Each path below is one point turned by a fixed rotation once a step. After each direction that follows a path, write how fast that rotation turns it, in degrees a step (0 if it stays still).
Each turn is a multiple of 5 degrees from 10 to 175, or 0.
Each row of a path follows its step; steps can be skipped.
Rotation 1:
step 0: [  9.4  -3.6  -4.7  -9.7  -7.8 -25.6 -17.5 -27.8 -12.0   5.1  -0.1 -10.9
   5.2  10.2  -1.8  19.7  -7.1  -0.2 -21.4   7.3  17.4   0.3   5.7   5.5
  -3.1   3.6  14.9  21.4  -7.2  11.2   0.7 -11.0 -22.9  -6.6  -9.4 -18.4
  15.5   1.4   8.5 -18.8   3.6 -25.0   8.5   8.5   3.3 -11.2 -18.4 -11.3
 -29.3  -2.2   7.2 -31.2  -5.3  17.7   8.1  23.3 -22.6 -24.7  -6.5]
step 6: [ -6.7  -5.0 -25.0 -11.1   9.0  24.3  -0.9 -11.8  -4.6   5.6   4.0   8.8
 -11.8   0.9 -27.0  -8.4  -5.3 -18.9  -2.8  -3.6  -7.1 -28.6  23.0   0.5
  -4.0 -15.4  -0.1  10.2  23.0 -23.5  -2.5  11.0  23.2 -14.8   4.7 -23.1
   0.1  -0.9   5.8 -27.3  -5.7   8.3 -11.5  -4.1  14.0 -29.2  11.5   6.5
  -7.0  42.5   5.8  -6.1   4.9  -9.1  13.2   8.7 -12.1  -0.2  -1.4]
step 7: [ -4.6  -0.7   1.7 -15.1   0.0  -6.2  -4.7   6.0 -14.0  13.0  -8.9 -10.0
  18.3 -25.1 -16.7  -3.2  25.6 -10.7  14.2   6.5 -12.4  -0.6  -1.5   7.9
 -17.4   8.7  -5.5  36.0  -8.5 -21.9 -10.4   0.2   6.7  10.1   9.4   3.5
  -3.8  14.4  22.5  28.7  23.8  -6.0   3.3   6.1   0.8 -17.7   4.5   3.4
  10.2   3.2  -1.1  10.3  40.7 -22.6  -6.8 -26.5   2.2   6.8   0.7]
step 12: [ 10.2  -6.1   4.7 -19.6  -7.8  -0.1 -15.7  10.4   1.9   9.6  35.2  -8.0
   1.4   4.4   7.8  -9.8  -5.8 -26.0   1.5   7.6   4.0  27.3   4.8 -19.6
   1.8 -15.9  -3.4  13.6  -2.2   6.0 -17.5 -15.3  10.8  23.4 -19.6  -9.8
 -22.3 -19.0   2.1  15.6   2.3   5.8  -1.0  21.7  15.7 -18.6  23.6   9.1
 -23.6   6.2   5.4   8.0 -13.6  10.1 -10.4   7.2  10.6 -30.4   4.3]
step 13: [-13.9   2.8   9.9   6.9  16.3  -1.3   2.3 -13.1  -8.0   4.6  -1.0   0.7
  -7.3 -25.2  -1.0  13.2  -7.6   2.2   1.3  -4.2  -8.9   5.4  -1.8  -6.5
   1.8  15.6 -17.1   7.9  -7.2  -1.5  -7.3 -33.4 -15.4  18.8  -2.6  -9.9
  16.0  -5.8  31.8 -19.3  16.4   5.9  27.5  -8.2  -4.9  -3.5   0.6  -4.8
   9.0 -29.3 -14.3 -26.8   5.1  17.1  -1.8   6.5   3.1 -47.1   5.0]
step 16: [ 12.2 -40.9  15.5   4.7  26.1  -3.4   4.6  13.8 -19.1 -13.5 -16.6 -15.8
 -17.5  -9.5  34.0   2.1  24.5   9.8  12.3  20.8  -4.0  13.7  10.8  -6.7
  26.7  -7.8  10.7 -16.8 -23.2  -1.2   8.4 -10.2   5.3  12.0 -12.1   3.2
  -4.9   8.7  14.6  17.6  -1.5   9.8  -7.4   3.8  -3.1 -13.3   8.6   5.5
 -15.6 -13.3  14.9   5.7   7.8   9.5   4.1 -12.9  -3.6  -3.7  14.5]
step 21: [ -6.3 -24.2  -7.6   2.6  22.7   5.6 -20.1  -8.5   8.1   5.4  14.2   6.1
  -2.8 -16.6 -17.0  14.2 -15.4 -18.4  29.3  21.6   6.3  23.0  -0.8   1.5
   4.5   2.4   0.8   7.9   5.6   3.6  12.7  -2.8   4.2 -16.7  25.6  -9.9
  -1.3  10.0  -4.6  -0.9  48.5   2.0  -0.7  14.6 -25.3  -8.3 -13.4  21.4
  12.0  -7.8   1.7  22.9  -8.1   5.3  -0.9  10.6  -7.5  -8.6  -8.9]
Directions:
[  0.2   6.7   1.7   5.9  -0.9   3.2   1.6   0.3 -12.8  -2.7   1.9   1.3
  -1.3   8.5  -0.7   2.0  -0.9  -0.2   0.4  -4.0  -3.6  -2.3   0.0  -2.6
   1.4  -3.7  -0.6   1.6  -3.8   3.4   6.5  -1.0  -4.6   2.1  -0.1   1.7
   2.6   4.4   3.1   2.6   0.6   1.5  -1.9  -3.0  -5.8   1.3  -0.1  -3.2
  -5.9   1.3  -5.1  -2.8  -3.2  -0.1   3.0  -2.1  -0.4   5.7   5.8]	125
[-1.8  0.1  0.0  3.6  5.5  3.6 -3.2  5.1  0.1 -1.1 -9.8 -2.6 -3.7  1.8
 -4.1 -5.3 -3.2  6.2 -1.5  1.8  1.8  1.6  3.4  6.0  2.4 -4.0  1.6 -0.6
 -3.9 -4.1 -2.3 10.0 -5.5 -1.0  0.4 -4.2  1.5  2.1  3.5 -0.8  2.4 -3.2
 -2.9 -0.3 -0.1 -0.9  1.5  1.1 -1.5 -0.5 -0.2  4.1 -4.2 -6.5 -3.2 -1.9
 -6.5 -2.1 -2.0]	25
[-1.6  3.5  1.6 -1.0 -3.4 -2.6  4.4  7.2 -4.7  6.1  3.9 -0.9  0.6 -5.8
 -1.0  1.4  0.2 -1.2 -2.3  0.6 -5.5 -3.4  7.1 -6.7 -1.8  5.1  2.8  1.6
  2.8  0.0 -3.5  1.1  0.2 -5.4 -1.7 -1.6  3.2 -3.0  0.0 -2.2  7.7 -6.3
 -0.1  1.1  3.8  3.6  1.9  0.8  1.1 -4.7 -8.1 -0.2 -1.3 -5.7 -2.4  0.1
 -2.1 -2.0  4.0]	60
[ 4.6 -9.5 -1.0 -0.8 -5.7  3.7  7.3 -2.2 -5.6 -2.1  2.4 -3.8  0.3  7.8
 -4.9 -3.5 -4.3  1.6 -0.7  3.0 -2.9  2.0 -6.0  2.6 -2.6  3.3  4.9 -6.7
  0.2  3.2 -1.1  3.0 -1.2 -4.6  3.5 -2.1  0.9  1.5  2.1  0.0 -0.4  2.9
  1.3  5.8  0.0  3.0  0.0 -2.4  5.5 -5.6 -2.0  4.1  1.4  1.0  0.3  2.6
  2.7 -2.1  0.2]	10
[  4.0  -4.2  -2.7  -2.9   1.9   3.1  -0.5   4.5  -0.2  -6.2  -2.8  -0.9
   3.1  -5.1  -5.0   1.9  -1.9  -2.0   0.5  -2.7   2.9  -4.2  -1.4  -1.2
  -2.2   3.4   1.9  -1.8  -0.7  -5.0   6.1   1.5  -1.1   0.4   2.6  -2.5
  -3.1  -7.1  -0.3   2.9   2.6  -2.9  -1.9  -3.0   0.3   2.6   2.5 -10.1
  -0.6   0.5   6.5  -8.7  -5.0  -1.6  -3.5   3.2   4.5   3.1   4.5]	80
[ 1.0 -1.5 -5.7  2.6 -3.1 -5.4 -2.5 -1.3 -2.2  8.3  2.8  3.5  5.7 -0.2
 -1.4  3.3  5.5  0.3  3.8  4.4  6.4 -1.4 -3.0  1.0  0.1 -1.7  1.3  1.5
 -4.0  0.7 -3.6  8.9 -0.1  3.0  1.2  3.9  2.8  5.0  2.5 -0.3  1.5 -6.3
 -0.6  0.5 -0.2 -5.6 -1.7 -5.6  6.1  0.8 -2.5 -2.2 -6.8  0.2  2.9  1.5
  4.1  2.8 -3.2]	100
[-0.8 -1.4  2.6  1.4 -2.4 -0.4 -2.3 -3.3 -0.4 -2.6 -0.4 -2.2 -0.7  1.8
 -0.5  2.2  8.2  0.0 -2.8 -6.5  1.8  5.9  6.2  2.2  0.4 -3.8  7.1 -0.5
  2.5 -0.7  2.3  2.7 -2.5 -3.3 -9.1 -0.9 -2.5 -5.2  0.9  4.3  1.5  0.2
  5.3  7.4  3.0  0.5 -5.1 -1.6  2.2  2.1 -2.1 -2.0 -3.7  3.8 -1.9 -9.4
  4.4 -1.3  0.3]	95
Rotation 2:
step 5: [ -3.0 -15.2   3.7   4.6   9.9  -4.7 -17.9   4.0 -11.2   4.0   2.4  -6.8
 -12.2 -16.3 -11.4  11.7  18.0   2.1  36.6 -13.3  -4.6  21.1   0.4   6.0
  10.1  22.1  15.7  18.9 -24.3 -10.4 -10.8  -8.1  -6.9  -3.8  -6.0  23.2
  -1.9   8.7  -0.5  -5.5   1.7   1.5   5.7   8.4   5.9   1.2 -20.6 -34.7
 -10.4  26.7  -9.9   8.1  -0.2  -6.2  15.2  13.0   6.0  -6.5 -16.6]
step 6: [  2.5   1.9  23.1   8.7   1.1   9.3 -18.5   1.5   8.2  21.5   3.2   8.8
   1.9  -8.7   7.9 -23.2   0.3   7.2   7.8  -7.3  18.8  24.0  -5.8   6.0
  -1.4  -1.8  31.8  18.4  -5.3  -9.6   2.7  11.5  -9.1  -7.6  18.2   1.6
  18.3  18.2  13.1 -29.0   1.3   5.2   4.1  -8.7   4.0   2.9   8.5  12.6
 -23.4  39.7  -7.2   6.7  -6.2  11.9   1.9   3.2 -10.7   7.2 -11.5]
step 11: [  0.9 -14.9   3.4   8.1   0.8  -6.3  -2.8  30.3 -16.1  13.9  29.5  -6.1
  -2.1  12.7 -15.1  -9.3  -4.8 -19.7  13.7   1.3   2.0  -6.9  -5.8   7.2
   9.8  11.2   5.7  12.7   3.5  -0.2   4.9 -14.0   6.5  -5.0 -13.1 -25.1
   6.4  44.1   5.6  11.4  -1.0  -0.4  22.3  -8.8   3.8  16.4   5.4  -0.1
 -17.5  27.0   8.3   3.5 -20.8 -13.5  -0.1   8.9  -8.6   5.9  -4.3]
step 15: [ -6.4  10.0  12.7  -3.2  10.2  -7.9  -8.2  14.4  11.4   2.7  -6.3  -4.3
  -9.7  13.5   3.4  -1.7  11.0   9.1   5.3  12.3  -3.2  15.5 -20.9  -5.5
 -10.5  15.8  22.8   4.3 -20.5 -21.0  22.8 -12.1  -9.3   5.3   7.4 -12.9
  11.8  27.6   5.1  -8.8  -5.7  18.3   2.2 -12.8  -2.0   9.0 -15.9 -18.2
  -5.4  41.5   9.1 -15.0  -3.3   5.9   8.0  10.2  -4.9  18.1 -21.6]
step 17: [-10.9  10.6 -15.4  24.9  -0.7  -8.5  -9.6   8.4  -9.2  10.5  11.7   9.4
   7.0   5.7 -25.6  -5.9  -6.2  14.2   7.6 -13.8  -8.5   4.0  29.3  31.8
 -12.0 -14.9  15.7  -2.8   2.7  -7.3 -15.9   5.3  -4.8 -11.7   6.7  19.7
   7.2  19.1   8.9  14.6 -13.0  14.0 -18.2  -5.1 -14.1   4.2 -14.0   3.8
 -12.8  16.4 -13.5  10.6 -20.6  -1.9   0.8   9.0 -25.6  -6.8   8.6]
step 19: [-18.6 -10.2   5.3   8.8   8.0 -18.3 -30.9   6.5 -13.3  14.0  -7.5   2.3
  -0.9   9.0   9.2  -0.4 -26.2  14.9 -16.6  11.5 -17.2   9.9 -21.5 -13.6
   7.1   3.6   7.8  -5.5   4.4  -7.7   3.6  18.2   3.2   9.8  25.2  -5.8
  15.4  35.6  -8.9   1.4 -13.7 -11.0  -6.8  -4.4   4.4  12.8 -15.0  -3.0
   7.9   0.8   6.5 -25.2   2.7   9.8 -10.5 -18.1   0.7  21.7   2.0]
step 20: [-11.9   5.1  -1.2   3.4  12.7 -30.9 -12.9  17.0 -17.0  19.3   8.2  -7.0
  -4.8  14.6  -2.2   3.0 -11.6 -14.8   8.3  11.8 -34.8  -2.1  10.1   8.0
  14.7   5.6  -5.9  16.6   3.1  14.4   5.0 -25.5 -10.3  19.8  -5.2 -16.6
  -0.6  23.9   8.8   1.1  -4.2   9.7  15.1  -7.4 -19.2  22.1  11.3 -19.6
  -4.4   2.9 -16.6 -21.7   3.0   0.5  -1.2   0.4   4.7   4.5  -3.8]
Directions:
[-7.2  2.0 -4.1  2.6  3.3  2.3  0.0 -0.2  4.4 -0.5 -0.6  1.6  1.6 -4.7
  2.0  0.6 -5.8  4.5 -2.9 -2.1  0.1  1.8 -0.3  0.2  4.3  2.7 -5.5  9.5
 -1.6  0.8 -2.7  5.2  2.4  3.0 -2.1  4.8  1.8 -4.2 -0.5  4.0 -2.2  6.2
  2.0 -0.7 -4.2 -2.4  4.7 -1.7 -0.7  1.3  1.7  1.0 -5.7 -0.7 -2.5  0.8
 -3.4 10.6 -5.0]	35
[-2.4 -1.9  3.8  0.2  4.1  4.3  5.1 -6.8  0.8  6.6 -0.3 -4.2  1.9  0.9
  3.1  3.2  0.8  6.0  2.3 -2.8 -4.4 -0.9  1.2  2.5 -0.7  5.5  2.6 -3.4
 -2.1  6.3  8.2 -1.4 -1.5  0.6  0.7 -8.4 -3.2  1.1 -4.5  1.0 -0.6  4.8
  2.5  3.6 -1.4 -6.2 -3.1 -5.1  0.6 -4.2 -2.5 -4.0  0.5  2.6 -3.8  0.1
 -4.2  1.9  2.8]	65
[-0.1  0.0  1.7 -0.5 -5.2 -3.2  4.8 -2.3 -2.8 -3.4  2.5  0.9  4.6  4.7
  1.8 -1.3 -3.1  1.5 -2.7  0.0  0.3 -2.3  6.3 -4.4 -5.6 -1.6  6.1  1.9
  2.2  1.6 -2.4  1.8  4.4  3.5  0.5  4.6  7.8 -1.0 -0.7  1.1  0.1 -1.3
  0.1  8.1  2.5 -4.6 -3.0  3.8 -1.3 -2.5  2.3  2.0 -8.2  3.5 -9.2  3.7
 -0.2 -2.8  3.7]	70
[-0.6  4.7  0.8  3.6  6.0  4.2 -3.1 -2.1  1.4  4.1 -1.9 -4.6  7.8  5.3
 -5.6  1.2  1.9 -0.9 -1.8 -2.2  4.1  3.8  1.9  1.6 -3.3 -8.7 -1.0  4.4
  0.3 -0.9 -1.6  2.8 -1.9 -5.6  2.8 -1.8 -6.6  1.1 -0.7  4.2  7.9 -3.6
  1.1 -3.7  5.3  2.0 -1.4  1.6  1.7 -5.5  2.3  2.0 -2.8 -0.8 -4.6  3.1
  2.5  3.3  0.4]	70
[-0.9 -0.9 -2.5 -0.1  2.3 -2.3 -1.1 -4.6 -1.7  0.9  6.7 -0.5 -3.6 -3.4
 -7.4  0.2 -4.7  2.0  2.0  0.4 -4.1 -2.1 -5.0  1.3  0.1  0.0  0.6 -2.4
 12.2  0.5  2.6 -1.1  1.5  4.6  1.9  0.3 -7.0  1.1  5.5  2.6 -2.7 -0.8
  1.5  5.8  3.4  4.9  4.4  2.1  2.2 -0.7  3.9 -2.1 -4.1 -4.3 -3.2 -5.0
  3.7  3.5  4.8]	40
